In the data rows, zero lies at 4.5, halfway between 4 and 5.
Here are some numbered points:
[9 4 4 3 7 6 6 5 4 4 8 3 0 2 2 6 7] 0
[7 5 4 7 6 3 5 3 4 3 3 5 3 3 6 4 5] 1
[6 4 5 3 5 6 1 5 4 3 4 4 6 7 3 4 8] 2
[1 4 6 2 1 2 6 3 5 5 3 7 9 8 6 3 1] 3
[7 1 5 8 5 4 4 3 2 3 3 5 3 3 7 6 4] 4
[5 5 4 6 6 5 6 5 4 4 9 3 0 5 4 7 6] 5
[4 6 5 5 5 4 5 4 5 4 5 4 4 3 5 4 4] 6
[3 5 6 4 4 3 5 4 2 5 2 4 2 3 6 7 3] 7
[2 4 5 2 1 2 6 4 5 5 2 7 9 8 6 3 1] 8
[3 5 2 5 4 5 5 6 9 7 1 5 4 9 4 1 4] 9
[2 5 4 3 4 5 4 5 4 5 1 5 4 8 4 3 4] 10
[4 3 1 5 8 4 7 1 5 5 3 4 4 3 4 0 5] 11
[6 6 6 3 3 6 3 5 3 5 4 2 5 2 4 4 3] 12
[5 4 3 4 6 4 3 2 4 4 3 5 1 6 3 8 5] 13
[3 6 6 4 2 4 2 6 5 5 6 2 6 1 4 5 6] 14
[2 4 6 2 1 2 6 4 5 5 2 6 9 8 6 3 1] 15
[5 3 6 5 4 4 4 6 3 5 3 6 5 3 5 5 5] 16
[6 3 3 4 6 4 3 2 4 4 2 5 1 6 3 7 5] 17
[3 6 6 5 5 5 3 6 3 4 7 6 2 5 5 8 5] 18
[2 6 5 4 6 3 4 4 5 4 6 4 3 5 5 5 9] 19
New points follow, each followed by the numbers of its three nearest points above, smallest number first.
[5 5 5 7 6 5 6 5 4 5 6 5 5 3 4 4 4] 1 6 16
[3 5 6 4 2 4 1 6 5 5 6 2 6 1 4 4 5] 6 12 14
[5 5 4 6 6 5 5 5 5 4 8 3 0 5 4 7 6] 0 5 18
[3 5 6 4 2 4 2 6 5 5 6 2 6 1 4 4 6] 6 12 14
[5 6 5 4 6 6 5 6 6 5 6 4 6 3 4 3 6] 6 12 14
[5 6 5 5 5 5 5 4 4 4 6 5 5 4 5 6 4] 6 16 18
[7 1 5 8 5 4 4 3 2 3 3 6 4 3 7 7 4] 1 4 16
[9 4 4 3 7 6 7 5 5 5 8 3 0 2 1 6 7] 0 5 6
[4 4 3 4 7 5 5 3 5 6 4 4 5 5 3 1 5] 6 10 11
[6 6 6 3 3 6 2 4 3 4 4 2 5 2 4 4 3] 6 12 14
[4 3 4 5 4 5 6 7 5 6 3 7 5 6 6 5 5] 6 10 16
[6 4 5 2 5 6 1 5 4 3 4 4 6 7 3 4 8] 2 10 16
[6 4 5 3 4 6 1 6 4 3 4 4 6 7 4 4 9] 2 16 19
[3 5 8 5 3 2 1 4 5 3 5 2 9 2 6 3 5] 6 12 14
[9 5 4 3 7 6 6 5 4 5 8 3 0 2 2 6 7] 0 5 6
[6 4 5 3 5 6 1 5 4 3 4 4 6 8 4 4 8] 2 10 19
[4 2 3 3 4 6 5 4 3 6 6 7 8 4 4 6 4] 6 12 16
[3 5 6 4 2 4 2 6 5 5 6 2 6 1 4 4 5] 6 12 14
[3 5 6 4 2 4 2 6 5 5 6 2 6 1 4 4 6] 6 12 14
[5 6 6 3 3 6 3 5 3 4 4 2 5 2 5 4 3] 6 12 14
[5 5 4 6 6 5 5 5 4 4 9 3 1 5 4 7 6] 0 5 18
[2 5 8 5 2 2 1 4 5 2 5 3 9 2 7 2 5] 6 14 16
[6 6 6 3 3 6 2 5 3 4 4 2 5 2 4 4 3] 6 12 14
[5 5 5 7 5 5 6 5 4 5 6 5 4 3 4 4 4] 1 6 16
[4 5 4 5 5 4 6 4 5 4 6 6 7 4 5 5 3] 1 6 16
[3 3 6 3 2 4 5 6 4 6 4 5 7 5 5 2 5] 10 15 16
[7 1 5 8 5 4 3 3 2 3 3 6 4 3 6 6 4] 1 4 16
[6 4 5 3 5 6 0 5 4 3 5 4 6 7 3 5 9] 2 16 19
[2 6 5 7 4 3 5 4 6 4 6 3 5 7 5 4 0] 6 10 15
[3 7 7 4 3 4 7 7 5 6 6 5 4 6 5 5 2] 6 7 18
[5 6 5 4 6 6 5 6 6 5 5 4 6 3 4 3 6] 6 12 16
[4 3 1 5 8 4 7 1 5 5 3 4 4 2 4 0 5] 1 6 11
[9 4 4 3 7 6 7 5 4 4 8 2 0 2 1 7 7] 0 5 13
